One turning vector, and how many steps it has turned:
The counts run from 0 to 151.
-208	226	58	-216	14	41	400	462	200	-535	126	110	92	139	26	-81	483	88	104	280	-425	-243	44	-110	299	-46	93	-16	-234	-358	167	89	74	-17	35	270	57	-107	2	-191	234	-205	48	-109	281	44	-22	256	41	-168 : 86
-27	-228	-72	14	128	306	-573	-314	132	-272	126	67	-359	-267	-129	-43	-516	-146	-64	-33	-137	-100	-82	313	88	54	-14	182	-161	242	198	149	-84	46	213	-362	243	-394	253	-199	-2	-40	-9	63	-33	-123	298	154	-262	40 : 151
-14	-219	-192	149	-33	172	-306	123	-251	194	-109	2	-15	-176	-453	-26	-232	59	-273	270	22	197	-150	504	199	176	61	-271	-37	33	321	-100	-263	369	288	-171	108	-205	-86	-144	-6	242	-1	441	87	149	224	-11	-305	-77 : 52
247	103	-187	157	-76	203	305	183	173	-218	-213	-112	-99	236	231	-198	171	-149	-89	-43	-291	188	-251	238	-56	-47	-5	127	128	78	85	-504	284	-117	-50	365	125	290	91	342	-487	-41	342	-184	-219	-237	68	73	-296	237 : 91
-239	87	-185	12	298	-40	-201	-407	230	-435	286	-261	-42	5	-112	-115	-376	-9	-116	-107	3	62	-149	-217	452	216	-99	93	-226	284	223	-205	-109	220	244	-192	180	69	-28	-44	-135	-291	-207	-138	-383	65	260	-47	-28	-64 : 65
37	-104	-256	-62	-45	234	-109	-244	-378	-16	-156	-210	239	186	-1	265	-132	-108	76	-9	163	-245	-118	9	-124	26	27	85	647	-1	263	-437	-310	233	-113	276	72	-95	427	-48	-66	77	-28	-363	141	150	120	23	315	-182 : 47
-218	-93	166	75	13	-62	-417	-93	100	94	-34	-429	69	52	-84	330	-311	16	-72	553	-114	200	-120	94	343	300	194	265	212	-187	102	151	-20	-55	293	-65	9	216	-195	183	-191	-134	-195	-243	-53	152	244	340	208	409 : 58
-169	-23	-224	-295	209	159	88	19	-61	-51	294	-333	126	-228	-200	-141	325	180	-280	375	-210	49	-50	188	230	345	-75	-84	5	-102	90	82	-519	100	294	160	-18	-4	53	-166	251	-132	-462	238	329	159	-15	266	132	-7 : 139
216	-109	-598	-15	28	245	66	37	-114	339	46	-442	-70	137	108	-122	162	-178	108	8	163	446	-27	111	-52	178	-431	-116	323	284	-229	-374	-20	-90	145	358	-109	88	145	273	-271	-195	58	53	320	65	-306	-62	-278	-1 : 38
134	144	85	251	-192	66	-27	249	-47	-124	-707	557	-11	226	-31	133	-37	158	-35	118	228	-62	-118	23	298	65	199	-430	-125	-311	91	-143	110	402	65	-51	-22	85	-383	371	318	74	300	61	-163	136	-55	-172	-166	-66 : 104
-142	90	58	170	60	364	408	-43	75	28	-127	363	-274	109	96	-219	487	104	-417	258	-22	151	-75	52	210	-90	31	-343	145	353	-294	7	-29	313	223	331	30	328	251	41	99	-41	-7	49	-37	-442	166	25	-293	233 : 8
314	-58	37	-189	56	74	-401	-75	108	-462	405	-54	-290	16	225	-149	-433	-135	-161	-232	-117	195	74	10	108	441	-227	215	-233	-130	395	-194	133	-22	470	35	-88	51	83	-44	-40	-246	-98	-15	-340	70	-88	113	-42	-18 : 67
-77	-468	-290	28	-100	323	276	192	-191	148	-112	-46	-52	196	31	-177	6	-10	310	56	328	257	218	-52	-92	352	-179	-215	117	354	142	-87	-339	-255	-105	-76	-523	-190	173	-200	55	152	213	-234	386	-57	-236	-95	-51	14 : 124
-260	269	-24	29	-195	0	-545	69	-207	125	-92	-359	-138	-41	-405	122	-140	-92	-170	-204	102	273	-154	381	433	97	-266	-317	16	54	162	-254	-109	-70	220	217	-274	157	-16	-7	-170	-238	79	226	14	348	-189	207	-170	-60 : 136
165	-52	-190	368	-24	-95	207	148	-20	91	-34	584	-162	-184	334	86	319	166	331	-27	-355	197	-157	-109	-140	217	-188	12	154	-53	407	-187	-115	182	338	-45	138	-254	148	236	8	179	58	-37	98	14	-275	-232	158	-192 : 23
-153	245	-297	329	-12	-370	39	425	-255	184	-7	70	162	-168	387	136	341	14	129	211	94	43	-111	-199	350	-126	-137	-270	248	-101	-80	-157	-117	-164	273	237	19	-258	74	-166	234	-468	-75	27	422	115	-234	40	45	-197 : 31
-355	-21	192	286	-135	140	139	282	-298	-3	334	44	-33	98	75	-214	-213	-28	-462	391	281	314	27	79	200	73	-45	-68	212	-22	227	-133	117	71	65	507	-75	-49	55	-280	-137	-108	-318	-193	-152	-176	346	159	-60	241 : 61
123	-4	-43	45	-70	190	-70	-84	114	-101	-601	168	290	368	402	386	150	2	278	102	12	-270	-58	-238	36	-6	303	-304	338	-84	-106	-140	-214	350	81	19	47	244	3	75	400	-157	304	-248	95	70	68	-44	48	-7 : 102
-6	93	-19	108	-18	-328	-380	181	162	-64	34	-94	-19	286	96	134	338	-214	-264	102	-431	-26	-417	526	377	-286	-143	-2	-10	135	167	-48	-47	-128	-43	98	142	166	-51	-392	52	-227	290	368	144	-285	65	389	-490	17 : 83
99	206	-104	396	-292	256	-20	407	-104	23	-521	630	-157	73	-156	47	6	164	-22	130	147	48	-18	83	306	95	22	-494	-198	-59	15	-63	293	238	83	-170	92	-60	-159	264	275	155	254	204	-110	32	-181	-145	-313	-48 : 105
263	89	-386	405	51	-188	-197	128	-47	-32	-414	359	152	-366	289	29	93	79	171	-52	-365	-6	-277	179	137	70	58	-65	62	341	91	-357	-79	72	66	-259	366	-166	-165	415	-43	212	120	39	-349	-197	-125	-70	-176	-122 : 21
434	-13	-235	133	-233	169	-104	118	47	-557	-200	397	-368	-143	125	-174	-300	-391	-149	-51	-84	-98	-222	102	39	-171	95	131	-40	-139	15	296	146	41	-94	-137	181	-120	450	-129	-1	-155	399	-92	9	-259	-464	-35	53	-16 : 98
284	-132	-327	-23	84	324	-202	11	-516	71	-65	198	-289	-344	-401	-157	-515	-135	-114	216	220	25	62	278	110	16	-34	301	181	-59	-99	177	-87	-30	-168	-112	227	-483	82	-102	5	-137	-171	-166	142	14	-474	173	-24	-192 : 44
389	-460	-344	64	120	45	89	194	-90	28	-34	-17	-240	-170	202	-180	-181	65	47	-158	81	327	124	134	36	459	-74	119	137	-154	317	-355	-255	-51	348	59	-323	70	37	39	-110	392	353	-82	246	-77	-229	-109	-16	-74 : 122
73	-92	-132	69	8	258	350	294	201	-202	-115	92	18	365	243	-255	370	-199	-58	-139	-321	335	-156	-35	-92	63	-70	-72	220	162	39	-460	183	-25	-87	477	9	110	66	143	-355	-402	383	-56	-140	-192	-66	-30	-286	139 : 92
-7	-263	-18	235	-156	-100	-394	159	110	158	-258	282	-307	177	17	184	-75	-93	109	307	32	315	61	-79	486	122	-199	93	69	-352	-331	109	103	-167	9	65	-118	250	-377	281	112	-42	-89	-133	316	76	-329	168	267	259 : 112
-121	126	-33	42	123	251	162	-436	-378	332	9	-29	-305	75	-146	304	156	191	87	266	468	-18	308	28	86	58	77	36	274	41	39	-48	-226	94	412	166	-83	-150	507	-112	133	86	-11	-336	425	87	126	-23	146	-191 : 132
-367	-152	-351	152	-438	318	-110	132	-55	-152	333	-121	76	-129	-424	10	54	-25	26	219	-112	147	-312	254	15	289	-125	-135	-64	91	475	60	-226	173	59	-82	-41	-155	488	-322	-175	278	-164	182	198	195	-32	2	214	-59 : 54
74	-270	-518	-80	171	174	150	-31	-16	224	-18	-353	44	184	70	-38	214	-139	-17	217	177	388	-120	-34	10	295	-355	-136	382	341	-162	-269	-398	43	31	176	-137	95	-92	268	-122	-291	-34	144	351	93	-236	-84	-90	-37 : 39
-218	-67	8	-3	-117	69	-361	-151	206	49	38	-457	25	171	-200	472	-165	-23	277	563	-56	164	-70	-80	270	342	28	225	112	-94	82	226	7	-148	85	-93	115	-13	19	165	-114	-127	-300	-217	37	262	62	297	336	269 : 57
-13	188	-91	86	43	78	-482	-37	433	-411	-84	397	-390	-159	58	-33	-101	-279	40	-245	-387	-29	-93	-179	405	-7	-232	18	-199	96	-327	-8	123	-42	-36	-23	40	132	98	90	44	-324	-124	-14	-270	9	-476	22	77	-32 : 12
71	-264	19	-61	452	165	250	-65	449	-304	-354	419	-256	165	-103	-152	126	-63	-119	121	-316	13	-64	-294	151	102	183	-42	-85	164	-97	286	-128	337	-71	-205	124	-78	-120	-36	3	-501	161	109	22	-74	-103	-167	-247	-31 : 95
357	30	-257	143	-259	348	-192	152	-30	-331	-188	268	-156	-55	367	2	-80	-432	70	-18	-129	-173	-113	23	-132	-146	35	106	169	-50	-123	132	254	-63	13	18	223	-93	649	-238	60	-191	361	-209	109	-181	-437	24	23	-56 : 99
-39	510	-40	7	-135	121	26	-131	299	-375	-337	-247	146	161	-68	261	247	52	69	243	-385	-221	-250	-38	237	35	276	56	-116	-176	117	128	-30	-73	30	-234	133	358	285	178	-18	-119	266	-289	-216	-38	-38	105	245	105 : 3
-252	-78	-466	336	26	-61	273	314	-213	-13	-76	221	120	-103	122	-350	49	-33	-95	142	186	-33	-180	-221	402	-50	-126	-158	258	124	-65	-457	-135	107	-306	292	-123	-73	41	-358	150	145	-114	-426	232	-159	-82	-93	132	-185 : 116
-47	-106	159	204	-35	-158	-305	82	-69	100	43	-255	-16	32	-7	81	-395	65	-334	549	63	337	-119	174	299	160	112	186	237	-422	295	6	58	-9	274	193	-12	111	-309	179	-218	-36	-177	-261	-205	-59	383	291	52	484 : 59
93	-339	-220	471	40	-203	-76	310	-153	285	-183	241	-49	-119	248	-225	-89	-113	-334	332	161	190	-76	124	421	-63	-10	23	318	-43	-382	-95	-42	-75	-20	180	-98	117	-242	-166	242	151	-36	-189	336	-285	-19	178	-93	159 : 114
187	-312	-91	366	58	-144	-284	273	-42	316	-180	264	-259	3	181	32	-136	-155	-150	375	120	271	65	27	404	60	-34	49	143	-228	-412	90	128	-147	10	96	-168	155	-358	48	144	49	-54	-81	291	-104	-158	217	18	208 : 113
-18	-296	46	-112	341	288	329	77	399	-196	-268	375	-100	245	185	-85	367	-110	116	151	-275	183	18	-359	55	141	72	-157	29	397	-49	79	-118	200	-58	133	148	-109	-127	25	-77	-692	102	139	26	50	-174	-109	-273	36 : 94
58	378	-449	158	81	26	235	23	-51	-144	-241	-403	-415	-186	-249	-162	-314	82	62	29	234	-15	49	70	417	34	-226	-13	-186	-512	-163	-243	78	62	205	-46	-8	-72	-37	429	-181	236	94	-329	360	97	-124	-132	-76	-41 : 35
-175	138	-425	152	259	-23	-98	74	72	-119	-163	141	9	-109	-31	-19	-34	109	352	-98	138	-115	86	-488	606	123	-181	-77	-1	157	-164	-562	7	-40	-172	-14	35	-224	-177	-137	-20	-66	-294	-351	-13	237	-220	-104	181	-290 : 118
254	-81	-437	33	58	299	-186	-189	-492	146	-4	-15	-108	-278	-104	-19	-341	-135	-192	200	154	-118	-37	315	-47	-69	47	321	424	8	-73	20	-124	-56	-106	66	282	-321	396	-61	-27	20	-151	-217	214	-140	-237	182	32	-191 : 45
-91	-120	-129	226	-143	-122	-303	22	305	-41	-297	238	-346	244	131	240	64	-182	235	217	-85	249	-121	-325	330	221	-248	114	36	-302	-156	65	125	-39	-38	67	-135	294	-202	394	122	38	-64	-195	286	100	-456	7	451	214 : 111
-142	166	20	-151	-53	454	-297	-16	-179	-78	-84	-320	-135	-90	-293	-94	-446	-112	-7	213	-21	16	101	281	147	190	-58	229	111	71	-86	-46	85	-435	-256	208	50	2	1	335	-215	-18	-237	-471	-193	-36	-36	477	-37	331 : 143
